 -5.08   -6.45    4.08   10.97  -10.09   -7.02 => -7.02
-0.042   0.107  -0.035  -0.029  -0.111   0.002   0.015 => 0.015
 0.12  -0.02   0.03  -0.03  -0.18 => -0.18
-0.14   0.05  -0.10  -0.06  -0.04   0.15  -0.01 => -0.01
 -8.240   13.063  -15.348   -0.582  -18.104   -1.312    3.622 => 3.622
-0.11   0.14  -0.03   0.07 => 0.07
 110.2  -141.3  -136.3  -168.9 => -168.9
 0.8   0.6   1.7  -1.3 => -1.3
---
 28  -27  -31   20  -18    8: 28, 8

 -6   29   19   19   25   40   12
  5  -23   -8   -8  -38  -38  -18
: -6, -18

 25    5    7   22   12    2  -41: 25, -41

 29   22    2  -31    9
 17   10    4  -19    4
  3   -5    7    0    9
: 29, 9

 -5  -28   18  -31   12  -12    1
-18   19  -32  -35   -3  -10    9
: -5, 9

27  28  41  28   0   2: 27, 2

 32    4   14  -24  -11: 32, -11
---
[[ -4 -17 -14  13]
 [-11 -31 -42  21]
 [  8 -19 -12  12]] >> 12

[25 38 16 18 26 26] >> 26

[[ -8 -19 -17  -7 -21  -9]
 [ -4  -8 -19  -7 -38  -4]] >> -4

[ -7  -2 -29  11   5  39] >> 39

[11  8 13  5 38 -3 18] >> 18

[38 10  6 30 -6  2] >> 2
---
[  6.85  17.61   9.47 -13.39]: 17.61
[ 0.19 -0.16  0.09  0.01 -0.07  0.18 -0.04]: -0.07
[-0.9 -1.2 -0.2  1.6]: -1.2
[ 0.19  1.10 -1.35 -0.42 -1.61  0.10]: -0.42
[ 0.164  0.070  0.111  0.116  0.047  0.002 -0.127]: 0.047
[ -4.687   2.172   9.704  -3.234 -11.212]: 9.704
[ -69.2 -125.7  133.6  -46.9   77.8    3.5]: -46.9
[ 104.12  -79.75  -55.05 -109.63  107.46  -94.56]: -109.63
---
[-0.4  0.8 -1.2  1.0] >> -0.4
[  40.6  154.0  -16.5  141.2 -109.2  139.4] >> 40.6
[-142.5   37.8  122.7   22.4] >> -142.5
[ 16.330   2.492  -0.173 -12.587  -5.348 -10.984] >> 16.330
[-0.11 -0.12  0.19 -0.07  0.17  0.18 -0.12] >> -0.11
[-1.94  1.89 -0.48  0.57  1.49  0.72] >> -1.94
[ 1.0 -1.5  1.3  1.6  1.4] >> 1.0
---
[[ 16 -34  19 -15  16 -34  27]
 [  5  11 -25 -43 -26  -4  43]]: 27, 5

[-18 -16 -34 -12   4]: 4, -18

[[ -7  34 -39 -11]
 [-23   9 -28  -6]
 [ -2 -23  -8  18]]: -11, -2

[-20  32  -2 -14 -17 -17]: -17, -20

[[  8 -12 -13  30]
 [ 37 -16 -39  10]]: 30, 37

[ 34  32  40 -29]: -29, 34

[[ -9  14   8 -25  -3]
 [ 26  30 -18  32 -24]]: -3, 26

[ 4  0 19 43]: 43, 4

[ -8 -25  18 -32]: -32, -8
---
[[43, -23, -37, 12, 26, -16], [-2, 43, -5, -26, 15, -8], [-30, 7, 36, 6, -5, 8]]
-2
[[9, 28, -35, -24, 40, 4], [16, 3, -1, -40, 36, 3]]
9
[[-10, -38, 1, 24, -9, -21], [30, 28, -21, -23, 14, 36]]
-10
[[-4, -35, 5, -8], [-16, 17, -34, 24], [6, 34, -34, 26]]
-16
[[-33, -34, 25, 0, -35, 21], [31, 30, -10, -35, 28, -12]]
-33
[[3, -30, 36, -23], [-30, 36, -23, -34], [-34, 27, -10, -10]]
-30
---
[[ -11.780   29.884  172.580   52.413   43.557 -127.433]
 [ 124.541  -34.744   87.747  -11.987  148.349  -36.158]
 [ -84.380  -99.199   57.234 -114.418  -88.005  116.240]]	148.349

[-0.11  0.00  0.06 -0.01  0.20  0.15 -0.07]	0.15

[[ -36.5   45.4  -54.8  -60.4   60.6 -124.7]
 [  93.5  -19.2   39.4  173.0  -57.6 -167.4]]	93.5

[[ 1.50  0.35  0.29  0.23  0.94  0.05]
 [ 0.40 -1.20  0.27  0.62  0.90  0.24]
 [-0.32 -1.60  0.31 -0.10 -0.17  0.03]]	0.94

[[-1.6  1.2  0.6  0.0 -1.2]
 [-1.8  1.7 -1.8 -1.8 -2.0]
 [-0.8  0.4 -0.3 -0.2  0.5]]	1.2

[[ 0.05  0.20  0.15  0.07]
 [ 0.08 -0.02 -0.04  0.07]
 [-0.11  0.03  0.03 -0.16]]	0.15
---
[[-20  -6  -2  -1   4   9 -39]
 [-19 -15   2   2   5   5 -39]] value -20, -39

[-43  24 -26 -18  -8  -3] value -43, -3

[[-17 -23  16   7  15]
 [ 37 -32 -42 -30  14]
 [ 10 -15 -14  -6  16]] value -17, 16

[  6 -21 -18  42  34] value 6, 34

[-14  16 -38  13  29] value -14, 29

[[ -8  10   9  -7  -7 -12   9]
 [-10 -12 -11 -13  11   8   7]
 [ 37   8  11  44 -13  -3 -31]] value -8, -31
---
Q: 57	78	64	36	2
A: 57, 2

Q: 232	221	253	34	230
A: 232, 230

Q:
6	8	1	5	7
5	7	2	5	6
6	7	1	5	7
A: 6, 7

Q: 1	9	8	6
A: 1, 6

Q:
201	158	87	91
64	57	144	116
62	124	129	148
A: 201, 148

Q: -544	-646	-581	-372	266	717	-884
A: -544, -884

Q:
39	97	43	50
19	34	98	63
32	61	34	70
A: 39, 70
---
array([279,  23, 498, 767]) out 23

array([[119, 160, 154,  40,  76,  99],
       [125, 195, 145,  27,  88,  22]]) out 195

array([[676, 232, 211, 343, 841],
       [676, 232, 211, 343, 837],
       [568, 232, 645, 461, 583]]) out 232

array([[3143, 4455, 4457, 4906],
       [9049, 5075, 5222, 4536]]) out 5075

array([236, 106, 182,  25,  31]) out 106

array([378, 211, 864, 177]) out 211

array([[7258, 7034, 5156, 4523, 8364, 4934, 3830],
       [7767, 8339, 7473, 6911, 9328, 7901, 8704],
       [6077, 5298, 5400, 3317, 6098, 1800, 7345]]) out 5298

array([6, 3, 7, 2, 8, 5]) out 3
---
-7	3	36	-1	-1	-18
-32	-6	32	9	5	-12
value -18, -32

4	7	5	5	5
5	4	5	0	6
5	2	6	4	6
value 5, 5

6	3	4	8	7
2	5	2	7	1
value 7, 2

7	2	6	1
5	7	5	4
value 1, 5

71	159	208	25 value 25, 71

35	-29	5	-20	-15	-2	-6 value -6, 35

58	52	203	44 value 44, 58
---
[[ 28  -6  28 -13 -25 -25]
 [ 31  35   7  -5  20  30]] Answer: 30

[[  1  -4  -9 -10]
 [ -5  -5  -4  -7]
 [ 12  -6  -9  31]] Answer: -7

[[-11   6  17  -3]
 [ 26  -6 -38   8]] Answer: 8

[[  4   6  -8   8   4   2]
 [ 21   0 -19   1 -14 -36]
 [ 24  -1 -23   0 -16 -42]] Answer: -36

[[-13 -10   2 -30  -2  17]
 [-39 -18  16 -13  -9  13]] Answer: 13

[[ 10   7  10   3 -22 -10]
 [ 11   5  -7  15  -8 -32]
 [ -2   2   5   6  -4  -3]] Answer: -32
